(in the rows, 128 means zero)
A single turn carries every row of the set below to another of its rows. Some are shown first; where does it send the rows asked next?
z136: [155 138 160 111 133 101 120 110 160 109 134 109 140 102 112 123 137 123]
z646: [150 149 134 140 136 131 137 109 110 125 146 129 100 120  83 129  84 111]
z945: [143 111 158  95 146  94 107 112 130  94 139 125 135 110 118 115 126 125]
z641: [164 118 117 129 130 100 147 106 107 105 135 144  96 120 146 116 128 120]
z351: [145 147 137 125 148 135 126 112 106 121 157 144 104 123  89 116  86 109]
z373: [160 113 117 148 132 143 132 136 128 128 143 124 135 115 105 133  97 122]
z749: [150 120 158  96 128  88 129 107 121 102 125 107 129 111 130 132 126 121]
z624: [151 103 139 114 127  91 118 124 124 101 135  91 139 115 118 128 102 130]
z475: [149 142 115 124 132 141 139  86 143 109 147 123 140 147 111 109 131 128]
z129: [140 128 174 112 144  88 135 126 143  97 139 106 121 113 128 126 130 121]
z437: [141 149 140 122 143 131 141 126  98 123 151 127  95 126  96 129  83 111]
z421: [162 128 166  98 142 105 105 113 139 113 147 115 146 137 122 101 112 125]
z125: [145 141 121 124 103 109 151 112 125 113 142 113 109 153 124 139 127 113]
z298: [172 117 158 113 132  88 146 108 155 105 141 116 130 120 115 125 117 105]
z828: [170 157 129 137 120 116 136 134 142 126 141 127 107 128 134 105 139 140]
z420: [157 139 120 155 136 120 114 119 126 115 138 126 115 129 129  96 125 157]
z553: [158 138 133 134 125 130 125 139 109 136 140 131 112 110 134 146 101  92]
z963: [157 116 113 137 148 118 131 101 113 101 139 144 115 122 132  93 126 144]
z347: [167 100 141 127 139 129 149 123 120 124 151 155 122 140 113 133 101 101]
z516: [148 122 163 109 164 100 130 105 128  99 142 106 126 102 144 114 108 108]
z272: [154 142 130 113 129 132 136 109  99 128 148 136 106 130  89 127  85 112]
z137: [120 161 135 139 147 130 122 131 131 103 157 116 106 130 129 113 130 114]
z545: [150 154 136 120 146 142 152 116 116 128 154 128 106 120  87 122  91 114]
z375: [123 121 115 152 129 107 114 101 111  94 142 127 105 135 119 127 117 114]
z872: [160 138 161 137 150 148 141 136 126 140 150 131 126 146 126 122 100 118]
z691: [162 146 135 132 131 104 147 132 126 113 147 143  87 127 148 111 135 118]
z871: [137 140 129  99 147 125 136 103 118  98 157 148 113 136 137 108 132  98]
z941: [154 126 145 152 159 141 118 100 106 126 135 136 121 116 134 127  94 105]
z587: [145 125 166 124 134  91  96  99 139 102 129 113 130 116 113 122 125 131]
z454: [154 138 158 129 127  87  93 124 142 111 141 110 121 106 125 124 111 104]

z475 -> z871
z454 -> z624
z691 -> z420
Where do these go?
z272 -> z545
z553 -> z373
z945 -> z129

